In the data rows, 50 means zero.
Some points, one per row:
tensor([36, 67, 61, 59, 75, 43, 50, 56, 32, 46, 48])
tensor([25, 47, 67, 14, 59, 46, 49, 45, 65, 32, 56])
tensor([56, 51, 21, 59, 47, 52, 53, 50, 68, 19, 43])
tensor([56, 65, 58, 29, 53, 36, 40, 37, 62, 39, 59])
tensor([40, 65, 32, 93, 07, 55, 57, 99, 31, 62, 37])
tensor([61, 25, 38, 76, 54, 61, 58, 37, 45, 54, 39])
tensor([46, 48, 33, 22, 46, 22, 24, 53, 86, 00, 52])
tensor([45, 66, 25, 55, 62, 69, 33, 50, 25, 27, 55])
tensor([73, 48, 41, 77, 23, 51, 67, 65, 57, 73, 42])
tensor([65, 11, 00, 43, 89, 58, 51, 68, 89, 33, 13])
tensor([66, 39, 27, 60, 32, 70, 57, 59, 49, 62, 42])
tensor([32, 99, 61, 84, 32, 42, 57, 87, 25, 24, 39])
tensor([68, 37, 49, 80, 23, 57, 72, 57, 57, 78, 35])
tensor([47, 34, 33, 07, 49, 99, 41, 45, 54, 47, 47])
tensor([22, 59, 55, 18, 66, 48, 38, 56, 45, 31, 58])
tensor([47, 55, 38, 44, 47, 70, 49, 44, 35, 47, 58])
tensor([87, 66, 71, 03, 45, 56, 61, 39, 76, 99, 70])
tensor([34, 46, 73, 14, 21, 66, 52, 53, 53, 78, 64])
tensor([48, 49, 69, 21, 28, 43, 46, 61, 74, 74, 63])
tensor([26, 34, 60, 28, 69, 33, 54, 37, 65, 30, 53])
tensor([75, 38, 44, 59, 43, 66, 54, 42, 58, 58, 43])
tensor([59, 45, 43, 53, 39, 67, 46, 47, 45, 40, 49])
tensor([62, 33, 52, 57, 42, 38, 59, 31, 58, 66, 51])
tensor([43, 78, 66, 59, 42, 11, 45, 68, 60, 40, 51])
tensor([47, 55, 79, 21, 63, 27, 62, 31, 78, 45, 50])
tensor([70, 72, 44, 99, 40, 20, 74, 85, 52, 60, 30])
tensor([31, 53, 61, 39, 52, 79, 54, 57, 31, 56, 55])
tensor([49, 58, 55, 78, 29, 47, 31, 72, 32, 34, 42])
tensor([43, 52, 56, 48, 61, 52, 48, 45, 44, 48, 51])
tensor([61, 63, 67, 46, 39, 53, 36, 63, 52, 57, 55])
tensor([70, 47, 38, 70, 47, 42, 62, 39, 71, 42, 44])
tensor([43, 47, 62, 40, 64, 85, 47, 10, 14, 41, 67])
tensor([54, 60, 39, 75, 50, 58, 56, 48, 29, 49, 49])
tensor([53, 40, 51, 48, 32, 57, 39, 44, 48, 47, 52])
tensor([57, 31, 34, 37, 51, 47, 45, 36, 65, 27, 43])
tensor([63, 60, 45, 64, 60, 55, 41, 51, 47, 29, 40])
tensor([49, 13, 22, 35, 48, 52, 31, 45, 76, 20, 46])
tensor([20, 62, 63, 78, 25, 33, 52, 76, 29, 49, 48])
tensor([16, 23, 56, 18, 87, 62, 43, 46, 48, 41, 58])
tensor([52, 67, 54, 45, 85, 28, 68, 31, 59, 32, 39])
tensor([02, 79, 99, 00, 40, 83, 15, 60, 22, 75, 91])
tensor([44, 40, 69, 18, 69, 55, 50, 28, 56, 47, 57])
tensor([59, 53, 55, 61, 48, 50, 54, 53, 44, 66, 50])
tensor([40, 54, 43, 21, 45, 76, 32, 70, 64, 33, 54])
tensor([55, 51, 55, 61, 65, 63, 45, 38, 39, 35, 46])
tensor([42, 47, 54, 55, 52, 51, 54, 50, 44, 47, 51])
tensor([50, 54, 47, 66, 43, 59, 46, 63, 34, 62, 52])
tensor([45, 49, 75, 31, 47, 58, 44, 45, 72, 33, 44])
tensor([77, 56, 52, 64, 51, 55, 59, 39, 47, 67, 52])
tensor([06, 96, 68, 18, 69, 48, 56, 48, 10, 46, 67])
tensor([48, 32, 42, 59, 27, 51, 72, 57, 72, 54, 39])
tensor([51, 70, 26, 79, 34, 41, 70, 70, 58, 47, 40])
tensor([52, 55, 63, 41, 24, 51, 45, 78, 40, 82, 48])
tensor([38, 54, 55, 49, 58, 35, 47, 50, 46, 46, 52])
tensor([45, 48, 54, 45, 51, 54, 51, 41, 51, 43, 54])
tensor([13, 40, 42, 25, 74, 37, 63, 48, 62, 28, 46])
tensor([67, 52, 60, 54, 50, 30, 30, 49, 66, 40, 58])
tensor([62, 41, 50, 39, 63, 54, 45, 38, 55, 57, 54])
tensor([62, 60, 62, 52, 17, 59, 53, 53, 64, 69, 64])
tensor([65, 66, 29, 72, 38, 32, 52, 58, 66, 34, 40])
tensor([32, 44, 54, 55, 38, 47, 62, 68, 36, 73, 48])
tensor([41, 40, 73, 28, 75, 62, 29, 42, 54, 09, 48])
tensor([52, 30, 60, 31, 49, 68, 54, 38, 66, 55, 51])
tensor([17, 58, 80, 33, 50, 22, 44, 65, 63, 27, 52])
tensor([44, 36, 44, 49, 63, 48, 40, 46, 53, 32, 49])
tensor([53, 51, 55, 59, 18, 52, 24, 44, 52, 28, 58])
tensor([34, 43, 53, 39, 48, 77, 50, 57, 39, 57, 55])
tensor([68, 23, 40, 41, 45, 66, 65, 29, 64, 77, 51])
tensor([85, 20, 42, 58, 27, 96, 44, 42, 44, 99, 48])
tensor([51, 62, 34, 56, 53, 43, 59, 65, 46, 56, 39])
tensor([22, 51, 73, 38, 43, 62, 34, 52, 28, 36, 62])
tensor([65, 43, 52, 44, 81, 64, 49, 17, 50, 36, 45])
tensor([13, 61, 75, 07, 62, 34, 35, 49, 50, 23, 69])
tensor([43, 60, 72, 62, 46, 46, 48, 54, 39, 49, 51])
tensor([38, 79, 21, 78, 71, 49, 74, 51, 19, 36, 39])
tensor([43, 52, 69, 40, 63, 54, 44, 37, 44, 47, 62])
tensor([40, 66, 59, 88, 52, 45, 63, 68, 14, 71, 41])
tensor([86, 41, 31, 87, 59, 68, 60, 32, 45, 66, 48])
tensor([39, 77, 67, 18, 57, 53, 38, 52, 43, 47, 63])
tensor([52, 55, 59, 46, 68, 45, 53, 39, 47, 45, 54])
tensor([27, 43, 42, 83, 67, 42, 42, 56, 44, 00, 38])
tensor([56, 62, 56, 67, 74, 25, 64, 31, 47, 49, 52])
tensor([55, 49, 63, 41, 46, 49, 56, 29, 63, 45, 55])
tensor([71, 49, 43, 67, 51, 64, 56, 37, 44, 60, 50])
tensor([68, 53, 39, 60, 70, 48, 61, 31, 52, 58, 51])
tensor([29, 69, 55, 44, 63, 40, 47, 57, 42, 39, 50])
tensor([57, 79, 54, 26, 84, 00, 44, 28, 81, 16, 54])
tensor([31, 19, 71, 38, 49, 50, 33, 47, 66, 34, 53])
tensor([52, 59, 38, 63, 37, 44, 51, 80, 46, 56, 43])
tensor([37, 55, 60, 37, 42, 42, 43, 49, 51, 42, 59])
tensor([35, 50, 40, 65, 34, 58, 57, 62, 21, 79, 58])
tensor([30, 52, 58, 37, 79, 23, 49, 46, 49, 29, 54])
tensor([60, 48, 56, 50, 67, 48, 62, 41, 63, 63, 47])
tensor([99, 79, 33, 59, 27, 39, 45, 41, 53, 99, 59])
tensor([54, 62, 62, 38, 67, 39, 42, 33, 46, 43, 51])
tensor([41, 42, 63, 56, 52, 55, 36, 55, 38, 41, 46])
tensor([89, 62, 36, 80, 47, 36, 56, 53, 49, 64, 42])
tensor([81, 49, 29, 86, 47, 28, 63, 63, 70, 50, 25])
tensor([18, 28, 47, 45, 51, 52, 57, 50, 64, 28, 48])
tensor([53, 46, 30, 90, 48, 44, 40, 79, 37, 44, 36])
tensor([48, 48, 82, 08, 65, 35, 61, 30, 85, 53, 49])
tensor([36, 57, 49, 26, 59, 47, 56, 40, 57, 30, 54])
tensor([62, 70, 50, 65, 46, 48, 51, 56, 36, 54, 46])
tensor([33, 57, 53, 77, 57, 80, 41, 54, 04, 45, 48])
tensor([48, 37, 95, 00, 36, 61, 31, 23, 77, 65, 81])
tensor([19, 21, 46, 43, 55, 46, 57, 54, 61, 46, 49])
tensor([58, 83, 65, 33, 72, 46, 60, 58, 49, 60, 44])
tensor([63, 40, 47, 80, 38, 63, 46, 52, 41, 53, 44])
tensor([62, 54, 49, 68, 56, 36, 63, 44, 49, 55, 44])
tensor([42, 63, 64, 37, 53, 54, 55, 51, 48, 55, 52])
tensor([33, 49, 46, 40, 50, 41, 51, 51, 56, 33, 46])
tensor([62, 82, 65, 57, 54, 46, 38, 48, 32, 49, 55])
tensor([83, 59, 32, 79, 55, 50, 67, 65, 50, 77, 33])
tensor([74, 51, 49, 76, 60, 45, 51, 36, 48, 45, 42])
tensor([43, 48, 39, 55, 47, 51, 52, 59, 45, 52, 49])
tensor([63, 61, 39, 83, 27, 45, 63, 83, 55, 47, 25])
tensor([60, 49, 64, 57, 57, 39, 48, 54, 56, 48, 41])
tensor([58, 52, 69, 22, 28, 36, 51, 54, 74, 76, 65])
tensor([70, 53, 50, 69, 57, 48, 51, 48, 48, 57, 44])
tensor([43, 53, 46, 39, 48, 49, 60, 52, 53, 53, 50])
tensor([34, 31, 56, 27, 76, 54, 46, 30, 58, 21, 48])
tensor([83, 53, 58, 84, 33, 42, 57, 30, 46, 66, 49])
tensor([07, 36, 30, 39, 76, 11, 53, 39, 60, 09, 51])
tensor([44, 56, 50, 47, 49, 56, 44, 54, 42, 40, 54])
tensor([35, 49, 38, 32, 39, 64, 42, 55, 36, 55, 60])
tensor([59, 72, 64, 49, 42, 56, 45, 55, 29, 81, 62])
tensor([69, 30, 52, 38, 51, 51, 49, 37, 75, 65, 54])
tensor([79, 76, 43, 99, 00, 38, 45, 87, 28, 99, 53])
tensor([17, 58, 43, 41, 68, 57, 51, 46, 21, 28, 50])
Then 10 other points, each followed by its number:
tensor([99, 27, 34, 92, 33, 51, 55, 47, 73, 59, 32]) 0
tensor([55, 69, 16, 72, 55, 25, 41, 54, 59, 00, 42]) 1
tensor([88, 39, 32, 69, 38, 54, 55, 41, 58, 48, 34]) 2
tensor([49, 52, 47, 64, 38, 46, 50, 71, 47, 54, 44]) 3
tensor([22, 46, 63, 31, 46, 82, 49, 55, 31, 60, 62]) 4
tensor([59, 52, 45, 45, 49, 69, 64, 45, 45, 70, 49]) 5
tensor([83, 28, 64, 50, 75, 44, 62, 20, 76, 64, 42]) 6
tensor([64, 38, 33, 54, 36, 68, 41, 63, 54, 68, 51]) 7
tensor([36, 61, 54, 33, 32, 66, 67, 53, 58, 45, 44]) 8
tensor([23, 52, 70, 14, 53, 37, 44, 44, 60, 36, 60]) 9
Which three of these numbered points are nearest to each point below by angle, seen from the average point of the first points? Their numbers follow each, nearest first.
tensor([61, 42, 44, 46, 30, 74, 41, 59, 51, 67, 53]) > 7 5 4
tensor([38, 76, 82, 78, 10, 23, 51, 93, 45, 75, 59]) > 3 8 7
tensor([69, 30, 55, 69, 34, 39, 43, 46, 75, 44, 47]) > 0 2 6
tensor([65, 28, 54, 65, 35, 41, 40, 43, 71, 46, 44]) > 0 2 6
tensor([24, 55, 54, 00, 52, 45, 22, 53, 65, 26, 62]) > 9 4 8
tensor([72, 29, 58, 32, 63, 55, 41, 36, 75, 63, 58]) > 6 0 7
tensor([65, 52, 47, 40, 80, 48, 54, 26, 61, 38, 45]) > 6 1 2
tensor([57, 48, 51, 45, 52, 55, 57, 51, 49, 66, 45]) > 5 7 6
tensor([33, 76, 30, 65, 77, 48, 32, 54, 24, 08, 54]) > 1 9 3
tensor([50, 53, 44, 86, 43, 59, 47, 80, 24, 44, 32]) > 3 7 0
tensor([21, 39, 64, 18, 42, 99, 50, 42, 22, 66, 64]) > 4 5 8
tensor([09, 62, 56, 96, 17, 24, 54, 94, 14, 42, 43]) > 3 1 4
tensor([76, 42, 35, 61, 46, 54, 51, 42, 56, 48, 38]) > 2 0 7
tensor([53, 56, 37, 55, 52, 41, 44, 46, 53, 28, 50]) > 1 2 0
tensor([48, 56, 46, 70, 30, 45, 50, 79, 49, 58, 43]) > 3 7 0
tensor([33, 50, 62, 44, 53, 37, 43, 53, 52, 34, 54]) > 9 1 4
tensor([57, 42, 53, 48, 55, 33, 68, 33, 72, 57, 54]) > 6 0 2
tensor([50, 40, 73, 05, 52, 46, 26, 44, 64, 42, 61]) > 9 4 6
tensor([67, 45, 35, 89, 46, 27, 72, 47, 55, 65, 32]) > 0 2 3
tensor([45, 42, 93, 25, 37, 88, 42, 49, 42, 59, 67]) > 4 8 9
tensor([61, 37, 36, 58, 40, 66, 46, 58, 55, 64, 51]) > 7 0 2
tensor([49, 62, 27, 20, 43, 71, 53, 24, 65, 30, 61]) > 8 9 5
tensor([39, 64, 47, 62, 44, 48, 58, 85, 48, 49, 37]) > 3 8 1
tensor([25, 50, 69, 34, 53, 75, 31, 72, 23, 56, 46]) > 4 9 8
tensor([49, 67, 60, 18, 60, 36, 29, 37, 51, 28, 66]) > 9 1 4
tensor([65, 25, 52, 45, 35, 68, 33, 55, 67, 70, 53]) > 7 0 2
tensor([60, 46, 53, 49, 41, 57, 41, 49, 52, 59, 58]) > 7 5 0
tensor([36, 44, 73, 11, 54, 44, 46, 25, 66, 39, 67]) > 9 4 8
tensor([65, 31, 29, 85, 37, 23, 42, 62, 80, 35, 35]) > 0 2 1
tensor([54, 43, 53, 42, 51, 68, 57, 38, 41, 70, 50]) > 5 4 7
tensor([82, 33, 66, 55, 68, 43, 59, 23, 71, 59, 43]) > 6 0 2
tensor([65, 25, 77, 26, 99, 34, 63, 00, 59, 58, 58]) > 6 9 5
tensor([40, 62, 70, 25, 56, 95, 43, 38, 20, 64, 64]) > 4 5 8
tensor([48, 62, 27, 72, 34, 41, 53, 89, 43, 55, 33]) > 3 7 1
tensor([96, 39, 17, 76, 48, 54, 49, 49, 54, 39, 27]) > 2 0 7
tensor([59, 34, 35, 34, 47, 64, 46, 63, 71, 65, 49]) > 7 5 0
tensor([09, 50, 58, 46, 73, 87, 40, 41, 00, 26, 58]) > 4 9 8
tensor([71, 31, 63, 53, 66, 49, 58, 24, 68, 56, 43]) > 6 0 2
tensor([58, 46, 58, 51, 60, 51, 63, 38, 64, 50, 47]) > 6 0 2
tensor([28, 54, 66, 39, 57, 29, 44, 52, 55, 25, 55]) > 9 1 8
tensor([77, 52, 23, 63, 53, 59, 56, 49, 50, 64, 35]) > 2 0 7
tensor([69, 11, 52, 15, 73, 37, 46, 13, 84, 55, 49]) > 6 9 2
tensor([48, 49, 46, 57, 52, 25, 53, 44, 61, 34, 49]) > 1 6 0
tensor([48, 58, 46, 49, 52, 43, 39, 56, 53, 24, 53]) > 1 9 3
tensor([81, 52, 16, 64, 57, 59, 54, 46, 49, 60, 34]) > 2 0 7
tensor([70, 52, 49, 88, 37, 49, 65, 48, 47, 61, 40]) > 0 2 3
tensor([37, 35, 51, 21, 39, 92, 44, 48, 40, 62, 59]) > 4 5 8
tensor([47, 64, 49, 58, 48, 31, 37, 61, 51, 23, 49]) > 1 3 9
tensor([58, 37, 49, 35, 15, 56, 42, 68, 68, 74, 57]) > 7 3 8
tensor([37, 34, 40, 75, 24, 42, 52, 79, 54, 42, 33]) > 3 0 7
tensor([37, 80, 81, 45, 27, 50, 52, 64, 49, 43, 57]) > 8 9 4
tensor([60, 58, 61, 46, 46, 58, 55, 45, 44, 71, 56]) > 5 4 7
tensor([33, 55, 74, 39, 49, 65, 42, 51, 39, 55, 62]) > 4 9 8
tensor([39, 57, 59, 47, 48, 54, 49, 54, 45, 57, 60]) > 4 9 8
tensor([50, 52, 59, 47, 57, 50, 62, 42, 58, 51, 48]) > 6 5 8
tensor([64, 45, 37, 43, 49, 81, 71, 40, 46, 83, 51]) > 5 7 2
tensor([38, 69, 69, 64, 27, 30, 46, 75, 40, 63, 54]) > 3 4 8
tensor([58, 52, 53, 58, 51, 66, 62, 43, 42, 57, 48]) > 5 2 0
tensor([57, 25, 57, 50, 30, 75, 21, 52, 56, 55, 54]) > 7 4 0
tensor([71, 26, 28, 77, 33, 14, 49, 52, 83, 46, 41]) > 0 2 1
tensor([60, 53, 69, 36, 21, 61, 56, 41, 71, 65, 63]) > 8 5 7
tensor([65, 14, 48, 30, 48, 38, 37, 19, 78, 60, 58]) > 6 0 2
tensor([61, 50, 39, 57, 56, 63, 54, 49, 58, 41, 44]) > 2 0 1
tensor([41, 47, 64, 41, 37, 66, 32, 52, 31, 48, 57]) > 4 9 8
tensor([31, 63, 39, 84, 07, 57, 54, 99, 30, 58, 41]) > 3 7 8
tensor([54, 37, 53, 62, 41, 44, 46, 44, 63, 42, 45]) > 0 2 6
tensor([57, 44, 40, 45, 52, 71, 66, 45, 45, 71, 48]) > 5 7 4
tensor([42, 48, 42, 42, 45, 43, 60, 54, 53, 57, 45]) > 8 3 5
tensor([66, 36, 30, 69, 61, 49, 51, 25, 53, 37, 45]) > 2 0 6
tensor([43, 33, 60, 14, 36, 70, 64, 18, 84, 35, 47]) > 8 9 6
tensor([45, 57, 67, 40, 41, 37, 64, 67, 59, 64, 50]) > 8 3 9
tensor([59, 36, 51, 37, 35, 62, 36, 43, 53, 56, 54]) > 7 5 4
tensor([59, 45, 52, 53, 43, 61, 40, 49, 46, 57, 50]) > 7 0 2
tensor([61, 46, 53, 70, 44, 58, 54, 48, 48, 52, 48]) > 0 2 7
tensor([59, 42, 41, 38, 03, 56, 46, 72, 72, 73, 50]) > 7 3 8
tensor([63, 31, 20, 76, 61, 42, 64, 31, 56, 28, 37]) > 2 0 1
tensor([78, 43, 35, 75, 54, 77, 58, 37, 38, 62, 46]) > 2 5 0
tensor([14, 38, 61, 22, 55, 97, 42, 54, 26, 43, 56]) > 4 8 9
tensor([54, 37, 53, 35, 64, 56, 49, 39, 63, 64, 53]) > 6 5 9
tensor([60, 47, 52, 39, 52, 55, 58, 49, 48, 70, 46]) > 5 6 7
tensor([79, 00, 38, 15, 67, 54, 30, 00, 99, 33, 60]) > 6 2 9
tensor([51, 68, 25, 72, 36, 38, 53, 96, 45, 55, 36]) > 3 1 7
tensor([47, 51, 46, 48, 53, 55, 61, 48, 49, 62, 54]) > 5 4 7
tensor([72, 74, 36, 59, 48, 60, 73, 53, 35, 80, 46]) > 5 7 2
tensor([89, 37, 52, 36, 53, 61, 49, 26, 71, 73, 56]) > 6 5 2
tensor([71, 76, 40, 56, 51, 66, 64, 62, 38, 86, 51]) > 5 7 3
tensor([28, 39, 67, 11, 42, 99, 45, 47, 30, 68, 62]) > 4 5 8
tensor([50, 60, 52, 69, 37, 46, 40, 66, 38, 45, 44]) > 3 1 0
tensor([66, 99, 74, 28, 09, 15, 67, 54, 71, 77, 76]) > 8 9 3
tensor([67, 42, 55, 46, 37, 61, 36, 47, 51, 61, 53]) > 7 0 2
tensor([66, 66, 69, 41, 48, 57, 57, 40, 35, 80, 63]) > 5 4 6
tensor([57, 62, 37, 25, 51, 58, 47, 47, 70, 32, 51]) > 8 9 1
Now 10 new points, numbered from 0 again:
tensor([55, 60, 33, 79, 67, 43, 69, 45, 43, 33, 35]) 0
tensor([56, 36, 42, 76, 65, 41, 62, 37, 47, 48, 46]) 1
tensor([55, 64, 88, 00, 00, 99, 30, 67, 32, 99, 96]) 2
tensor([39, 35, 49, 59, 44, 60, 62, 54, 47, 58, 46]) 3
tensor([44, 41, 88, 00, 85, 13, 43, 00, 99, 14, 74]) 4
tensor([47, 40, 43, 39, 48, 60, 59, 42, 62, 42, 48]) 5
tensor([56, 39, 41, 47, 57, 50, 47, 44, 66, 35, 41]) 6
tensor([38, 53, 64, 30, 43, 41, 42, 43, 51, 44, 59]) 7
tensor([64, 54, 46, 57, 33, 68, 48, 57, 44, 67, 53]) 8
tensor([63, 16, 44, 36, 59, 52, 42, 20, 77, 44, 54]) 9
Which three of these numbered points are nearest to each point below by angle, seen from the average point of the first points? Their numbers follow each, nearest first.
tensor([41, 50, 67, 06, 00, 93, 49, 72, 39, 99, 71]) > 2 8 3
tensor([62, 27, 34, 77, 71, 46, 67, 20, 46, 40, 40]) > 1 0 6
tensor([34, 49, 59, 31, 49, 52, 42, 47, 47, 46, 59]) > 7 2 4
tensor([55, 00, 00, 46, 96, 63, 48, 63, 91, 35, 15]) > 6 5 9
tensor([35, 46, 45, 41, 68, 76, 69, 14, 53, 26, 54]) > 5 9 4
tensor([62, 37, 52, 75, 43, 47, 46, 39, 53, 44, 47]) > 1 0 9
tensor([50, 42, 60, 32, 46, 64, 34, 51, 47, 63, 60]) > 2 7 8
tensor([53, 47, 55, 57, 52, 42, 49, 49, 52, 48, 49]) > 1 0 6
tensor([47, 38, 28, 21, 68, 89, 34, 54, 43, 48, 47]) > 5 6 9
tensor([73, 18, 48, 32, 43, 44, 34, 25, 81, 64, 56]) > 9 6 5
tensor([32, 46, 53, 52, 54, 53, 53, 63, 43, 51, 48]) > 3 2 0
tensor([48, 55, 59, 43, 43, 59, 47, 49, 41, 65, 60]) > 2 8 7
tensor([40, 28, 46, 57, 48, 56, 65, 52, 51, 56, 46]) > 3 5 1
tensor([67, 53, 30, 58, 48, 57, 51, 65, 43, 81, 50]) > 8 3 2
tensor([64, 20, 40, 21, 67, 71, 25, 09, 66, 37, 64]) > 9 6 5
tensor([89, 64, 42, 71, 28, 47, 48, 53, 55, 87, 58]) > 8 2 1
tensor([53, 49, 69, 28, 27, 75, 50, 41, 62, 71, 64]) > 2 8 7
tensor([60, 34, 42, 67, 52, 55, 53, 41, 49, 57, 45]) > 1 3 9
tensor([52, 34, 84, 00, 72, 18, 41, 00, 99, 17, 71]) > 4 9 7
tensor([69, 31, 48, 43, 48, 51, 46, 42, 66, 64, 52]) > 9 6 5
tensor([55, 43, 34, 40, 56, 41, 52, 48, 76, 34, 45]) > 6 9 5
tensor([49, 33, 57, 75, 69, 50, 69, 52, 49, 52, 32]) > 1 0 3
tensor([34, 41, 46, 53, 42, 64, 58, 57, 45, 53, 44]) > 3 5 8
tensor([56, 18, 40, 27, 63, 49, 35, 35, 63, 51, 59]) > 9 6 5
tensor([62, 25, 52, 21, 67, 74, 29, 07, 65, 31, 61]) > 9 4 5
tensor([37, 73, 35, 64, 52, 50, 62, 57, 30, 41, 47]) > 0 1 3
tensor([50, 38, 71, 00, 65, 38, 43, 11, 84, 37, 66]) > 4 9 7
tensor([32, 21, 50, 24, 48, 81, 29, 59, 56, 44, 55]) > 5 2 9
tensor([56, 49, 77, 14, 67, 27, 70, 21, 88, 42, 50]) > 4 9 7
tensor([33, 95, 19, 93, 99, 00, 72, 46, 21, 00, 24]) > 0 1 6
tensor([25, 16, 44, 58, 45, 58, 45, 69, 38, 61, 45]) > 3 8 1
tensor([57, 52, 11, 57, 46, 46, 52, 42, 92, 00, 38]) > 6 5 0
tensor([64, 58, 51, 64, 41, 51, 55, 61, 46, 72, 46]) > 8 3 2
tensor([30, 44, 72, 32, 27, 44, 21, 49, 54, 24, 67]) > 7 4 2
tensor([62, 42, 47, 46, 49, 49, 47, 44, 54, 54, 49]) > 9 6 5
tensor([38, 15, 55, 44, 66, 74, 65, 25, 56, 41, 47]) > 5 9 3
tensor([60, 45, 46, 55, 64, 38, 55, 48, 52, 49, 44]) > 1 0 6
tensor([44, 43, 42, 58, 36, 39, 33, 57, 68, 11, 45]) > 6 5 9
tensor([47, 49, 59, 22, 38, 68, 45, 57, 59, 66, 62]) > 2 7 8
tensor([80, 38, 42, 95, 74, 52, 47, 43, 41, 55, 37]) > 1 0 6
tensor([58, 46, 42, 50, 54, 47, 49, 58, 67, 49, 40]) > 6 9 5
tensor([53, 61, 41, 75, 53, 50, 63, 49, 47, 43, 40]) > 0 1 3
tensor([24, 17, 42, 58, 43, 60, 45, 73, 40, 58, 43]) > 3 8 5
tensor([48, 60, 32, 89, 77, 25, 64, 63, 40, 23, 22]) > 0 1 6
tensor([58, 25, 22, 83, 65, 32, 62, 44, 63, 33, 40]) > 1 0 6
tensor([26, 40, 50, 51, 58, 54, 60, 66, 42, 55, 48]) > 3 1 5
tensor([41, 41, 58, 32, 56, 59, 59, 40, 47, 59, 53]) > 5 2 7
tensor([55, 58, 75, 00, 18, 95, 42, 59, 43, 99, 78]) > 2 8 7
tensor([71, 33, 43, 51, 43, 48, 50, 36, 56, 57, 51]) > 9 6 1
tensor([65, 33, 49, 39, 63, 62, 47, 43, 65, 68, 49]) > 9 5 6
tensor([65, 36, 25, 92, 62, 24, 68, 48, 57, 53, 34]) > 1 0 6
tensor([71, 38, 66, 25, 56, 67, 48, 31, 64, 69, 52]) > 9 2 5
tensor([46, 32, 64, 59, 45, 75, 68, 45, 46, 71, 48]) > 3 8 2
tensor([47, 46, 57, 30, 38, 63, 44, 54, 55, 68, 58]) > 2 8 7
tensor([83, 59, 53, 63, 46, 59, 50, 46, 39, 76, 51]) > 8 2 1
tensor([51, 41, 40, 40, 54, 59, 48, 56, 58, 53, 46]) > 5 6 9
tensor([48, 78, 50, 53, 62, 53, 50, 50, 32, 35, 50]) > 0 1 7
tensor([71, 61, 51, 73, 35, 52, 57, 68, 43, 86, 45]) > 8 3 2
tensor([80, 78, 47, 86, 10, 54, 39, 74, 21, 99, 61]) > 8 2 3
tensor([41, 49, 42, 60, 49, 48, 57, 53, 36, 67, 56]) > 3 8 1
tensor([60, 39, 47, 30, 56, 72, 65, 27, 57, 62, 53]) > 5 9 2
tensor([48, 27, 23, 48, 69, 56, 49, 57, 70, 37, 37]) > 6 5 9
tensor([62, 56, 51, 71, 59, 38, 63, 46, 58, 65, 50]) > 1 0 8
tensor([67, 56, 51, 55, 63, 42, 57, 40, 53, 66, 47]) > 1 0 9
tensor([82, 45, 43, 51, 36, 38, 59, 25, 69, 61, 50]) > 9 6 1
tensor([36, 59, 62, 28, 42, 50, 42, 46, 48, 45, 63]) > 7 2 4
tensor([54, 36, 41, 39, 47, 59, 50, 57, 61, 63, 46]) > 5 9 3
tensor([36, 73, 31, 72, 57, 50, 68, 55, 27, 42, 44]) > 0 1 3
tensor([46, 41, 50, 61, 61, 49, 56, 53, 49, 48, 41]) > 1 0 3
tensor([17, 58, 84, 12, 56, 46, 53, 42, 43, 48, 66]) > 7 4 2
tensor([48, 40, 67, 17, 69, 41, 51, 22, 71, 35, 60]) > 4 9 7
tensor([51, 70, 54, 38, 85, 00, 46, 35, 77, 19, 49]) > 4 6 7
tensor([25, 63, 20, 73, 48, 34, 62, 69, 39, 13, 33]) > 0 1 6
tensor([69, 57, 43, 79, 33, 59, 52, 69, 36, 87, 39]) > 8 3 2
tensor([37, 52, 31, 70, 54, 30, 93, 82, 33, 93, 34]) > 3 0 1
tensor([62, 16, 25, 40, 48, 42, 33, 41, 88, 29, 43]) > 6 9 5
tensor([33, 56, 60, 26, 49, 59, 45, 38, 48, 41, 58]) > 7 4 2
tensor([49, 74, 47, 72, 61, 20, 57, 63, 43, 36, 42]) > 0 1 6
tensor([40, 00, 17, 34, 62, 99, 34, 41, 65, 52, 52]) > 5 9 6
tensor([52, 28, 52, 30, 59, 39, 52, 31, 72, 46, 54]) > 9 4 6
tensor([69, 48, 42, 52, 91, 71, 67, 15, 35, 66, 49]) > 1 0 9
tensor([51, 39, 56, 40, 57, 70, 46, 36, 47, 53, 56]) > 9 5 2
tensor([85, 41, 22, 91, 64, 80, 61, 33, 38, 66, 44]) > 1 0 8
tensor([46, 45, 48, 46, 70, 48, 77, 37, 48, 62, 43]) > 1 0 3
tensor([45, 39, 60, 27, 33, 73, 50, 51, 51, 74, 60]) > 2 8 3
tensor([44, 48, 38, 59, 28, 37, 71, 58, 64, 59, 47]) > 3 8 5
tensor([48, 60, 61, 44, 68, 45, 54, 41, 53, 43, 54]) > 4 7 9
tensor([27, 59, 66, 07, 60, 59, 35, 53, 49, 41, 62]) > 7 4 2
tensor([21, 60, 23, 89, 62, 37, 69, 67, 27, 27, 39]) > 0 1 3
tensor([43, 14, 65, 48, 38, 44, 24, 33, 71, 20, 58]) > 9 4 6
tensor([24, 63, 34, 93, 64, 33, 80, 63, 35, 33, 37]) > 0 1 3
tensor([47, 44, 56, 30, 40, 80, 33, 49, 44, 63, 62]) > 2 8 7
